Read these off the grid that follows.
1) What is the last entry of the largest entry's row?
2) What is the entry directly above -47?
3) What is the smallest entry in the last row?
4) What is the first entry on the main diagonal?
5) What is the largest entry in the first row?
6) What is the entry in the bottom-right corner?
7) What is the smallest entry in the first column?
8) What is the third entry from the end, reading row by row?
-33   -6   -9    8  -13   -1  -44   -1  -13  -22
-23   19   28    4  -20   12   -6    5    3   -2
-29   -2   42   23  -31    7  -30   23    1  -22
-12   32    8  -13   -7   13   14  -19    2   10
 27  -16   -8  -10  -11  -32   20  -25  -10   -4
 34   19  -21  -21  -10  -24   16  -42   -9   -3
-39  -23   12   20  -14    5  -40   17   -7  -22
-23  -27    0   20  -14   -8  -47    9  -13  -30
 25   -7  -21  -17   -6  -32   19  -27  -11    5
-43    6   13    9  -20   10  -28   -2   -8  -15
 -5   29   23    0  -21    7   -3   -9    1   -7
-39    2  -12    0  -22  -28  -28   13  -20   14
-24   41  -13   -7  -11   13  -25  -20   -4   -8
1) -22
2) -40
3) -25
4) -33
5) 8
6) -8
7) -43
8) -20

m =
[[18 31 26 28 27 16 20 22 17 34]
 [23 19 36 15 25 11 17 24 30 19]
 [22 32 29 36 33 17 21 32 39 20]
 [29 19 21 27 17 37 26 24 15 28]
 [18 41 14 26 23 36 25 23 19 35]
 [22 30 15 23 18 37 31 21 23 22]
 [33 35 25 58 33 24 28 32 24 25]
 [26 25 18 27 24 15 25 20 27 18]
 [23 21 19 19 26 21 20 18 29 20]
 [28 30 16 25 18 37 27 21 13 21]
 [19 33 19 29 27 23 25 25 61 36]
 [19 24 22 21 26 34 32 20 22 25]]
Rows and columns are numbered from 1.
The entry in the bottom-left corner? 19
The maximum -> 61
The entry just right of 14? 26
The entry in the bottom-right corner? 25
The entry at row 3, column 1? 22
The entry in row 1 and column 3? 26
The entry just right of the largest entry? 36
The entry in row 1 and column 2 -> 31
The top-right entry? 34
The top-left entry is 18
The top entry of the column that holds the largest entry? 17
The entry at row 2, column 1? 23
The entry just left of the largest entry? 25
The entry directly below the largest entry: 22
The entry in row 2 and column 2? 19
The top entry of the column that holds the smallest entry -> 16
The entry at row 3, column 3: 29
The entry at row 2, column 3 is 36
The entry directly below the smallest entry? 17
The entry just right of the smallest entry? 17

Read these off the array that follows. Counting starts at 1.
1) Which number is the entry in row 3 and column 2?
2) Which number is the entry at row 2, column 1?
3) Which number is the entry in row 3 and column 1?
4) Which number is the bottom-right entry?
5) Which number is the top-left entry?
6) Which number is the entry in row 1 and column 2?
7) Which number is the entry just right of -28?
8) Which number is the entry in row 1 and column 3?
[[  0  -1   0   0 -27   2   3  -1  45   2 -42  39   1   2   2]
 [ -1  -1   0   0 -32   2   3  -1  38   2 -32  44   1   2   1]
 [ -1  -1   0   0 -36   2   2  -1  37   2 -29  48   1   2   1]
 [ -2   1  -1  -2 -28   1   1  -1  46   2 -24  48   1   0   0]]
1) -1
2) -1
3) -1
4) 0
5) 0
6) -1
7) 1
8) 0

Questions about the table below. Indices start at 1.
1) What is the entry just right of 205?
2) What is the entry in row 2 and column 1?
3) What is the entry in the top-right corner?
4) What is the bottom entry of the column that holds the smallest entry?
5) What is the entry in row 1 and column 2?
6) What is the top-left entry?
7) What is the entry in row 1 and column 3?
8) What is the entry directly above 146?
array([[151, 244, 148,  97, 164, 164, 117],
       [148, 217, 171, 119, 170, 119,  88],
       [154, 247, 142, 113, 179, 132, 110],
       [158, 236, 139, 126, 149, 146, 106],
       [ 65, 114, 118, 118,  56, 166,  72],
       [171, 216, 162, 107, 172, 140, 116],
       [119, 234,  11,  79, 174, 132,  47],
       [  2, 232,  55, 154, 102, 193, 107],
       [136, 229, 171, 116, 141, 165, 117],
       [142, 125,  16, 206, 160,  56,  65],
       [172, 167, 122,  46,  77, 128, 120],
       [ 47, 247, 171,  85, 168, 166, 179],
       [ 58, 202,  54, 205,  60,  44,  55],
       [134, 222, 151, 121, 186, 163,  72],
       [158, 244, 124, 128, 187, 145,  81],
       [131, 195, 158,  14, 167, 192, 178]])
1) 60
2) 148
3) 117
4) 131
5) 244
6) 151
7) 148
8) 132
